[ 3.09, -1.75, -4.66, -6.53, -7.03,  1.12]
The entry just left of -6.53: -4.66
The minimum -> -7.03

Questions about the matrix below.
1) The entry just right of 1.26?
2) The entry just left of -0.33?
array([[-1.02, -1.93, -0.53,  1.32, -0.06, -0.32, -0.86,  3.55, -0.33,
        -5.91],
       [-0.31, -0.48,  1.52, -0.49, -0.09, -0.08, -3.47,  0.92, -2.75,
        -3.75],
       [ 0.14,  1.27,  2.10, -0.85, -0.06, -0.58, -2.78, -2.73, -2.63,
         3.88],
       [-0.38, -0.14,  1.73, -0.30, -0.08, -1.12, -1.54, -1.54, -2.69,
         2.91],
       [ 0.22,  1.08,  1.87, -1.60, -0.03, -0.61, -2.26, -2.76, -2.95,
         3.13],
       [-1.23, -2.64, -0.54,  2.32, -0.07, -0.39, -0.58,  4.13, -0.40,
        -5.41],
       [-0.67, -0.65, -1.55, -0.82, -0.22, -1.05,  1.45,  0.76, -0.60,
        -0.61],
       [-0.30,  0.10,  1.74,  0.06, -0.04, -0.98, -1.64, -1.70, -2.35,
         3.52],
       [-1.29, -2.66, -1.38,  1.58, -0.13, -0.77,  0.87,  3.84, -0.19,
        -4.73],
       [-0.16, -0.21, -1.24,  0.17,  0.03,  0.54, -1.01,  1.97,  0.56,
        -4.78],
       [-0.38, -0.06, -0.37, -0.46, -0.07, -1.27,  1.26, -1.47, -0.91,
         3.93]])
1) -1.47
2) 3.55

data =
array([[ 1.93, -4.17,  5.22,  0.25,  0.96,  2.11,  5.79],
       [-2.40,  1.88, -0.97, -1.40, -2.22,  0.81, -1.64],
       [-1.61,  1.05, -1.20, -1.85, -2.38,  0.95, -2.52],
       [-1.32, -0.73,  0.20,  0.65,  0.34,  0.32,  0.48],
       [-0.17, -0.15,  0.07,  0.29,  0.12, -0.07, -0.18],
       [ 2.37, -1.23,  1.01, -0.75, -1.70, -0.22, -2.05],
       [-0.15, -0.05,  0.15, -0.08,  0.33,  0.23,  0.10],
       [-1.23, -0.44,  0.00, -2.37, -1.43,  2.60,  0.46],
       [ 0.38,  0.30, -0.02, -0.28, -0.14,  0.10,  0.18],
       [ 0.21,  0.12,  0.02,  0.04, -0.08,  0.03,  0.15]])
Rows and columns are numbered from 0.
The entry directly below -0.18: -2.05
The entry in row 0 and column 2 is 5.22
The entry at row 0, column 0?
Answer: 1.93
The entry directly below the smallest entry?
Answer: 1.88
The entry in the bottom-left corner is 0.21
The maximum: 5.79
The bottom entry of the column that holds the smallest entry: 0.12
The entry just left of 1.01?
Answer: -1.23
The entry in row 1 and column 0?
Answer: -2.40
The entry at row 1, column 2 -> -0.97
The entry at row 2, column 0 -> -1.61
The entry directly above 0.95 is 0.81
The bottom-right entry: 0.15
The entry directly above -2.37?
Answer: -0.08
The entry directly above 0.29: 0.65
The entry directly above 2.37?
Answer: -0.17
The minimum?
Answer: -4.17
The entry directly below the largest entry -> -1.64
The entry just left of -1.20 -> 1.05
The entry directly below 0.25?
Answer: -1.40
The entry just left of 0.32 -> 0.34
The entry just right of 0.04: -0.08

m =
[[-0.39  1.26 -0.29  1.07  0.07  1.07]
 [ 0.51 -0.76  2.18 -0.04  0.82 -0.42]
 [ 0.21 -1.29  0.72  1.09 -0.30  0.65]
 [-0.37  0.38  0.71  1.14 -1.70  1.76]
 [-0.01  1.64  1.39  0.72  0.75  0.34]
 [-0.20 -0.02  2.25  0.90 -0.42  0.61]
 [ 0.86 -0.48  0.20 -0.29  1.30 -0.75]]
Report the third entry in reading order.
Answer: -0.29
Report the last entry, reading row by row.
Answer: -0.75
The entry just right of -1.70: 1.76
The first entry on the main diagonal -> -0.39
Report the third entry from the end, reading row by row.
Answer: -0.29
Report the entry just right of 0.82.
Answer: -0.42
The last entry of the largest entry's row: 0.61
The first entry of the largest entry's row is -0.20
Report the entry just right of 0.86.
Answer: -0.48
The entry in the top-right corner -> 1.07
Report the entry in the bottom-left corner.
Answer: 0.86
Report the entry just left of 1.09.
Answer: 0.72
Report the entry directly below the largest entry.
Answer: 0.20
The top entry of the column that holds the smallest entry: 0.07
The entry directly below 0.71 is 1.39
The entry just left of 1.39 -> 1.64
Report the fourth entry, reading row by row.
Answer: 1.07
Report the first entry in the row that holds the smallest entry.
Answer: -0.37
The entry directly above -0.48 is -0.02
The entry just right of -0.02 is 2.25
The entry just left of 1.76 is -1.70
Report the 2nd largest entry.
Answer: 2.18
The entry just right of -0.37 -> 0.38
Report the second entry in reading order.
Answer: 1.26
Report the 2nd entry on the main diagonal.
Answer: -0.76
Report the 3rd entry on the diagonal from the top-right corner.
Answer: 1.09
Report the 2nd entry from the end, reading row by row.
Answer: 1.30
Report the entry just right of 0.71.
Answer: 1.14
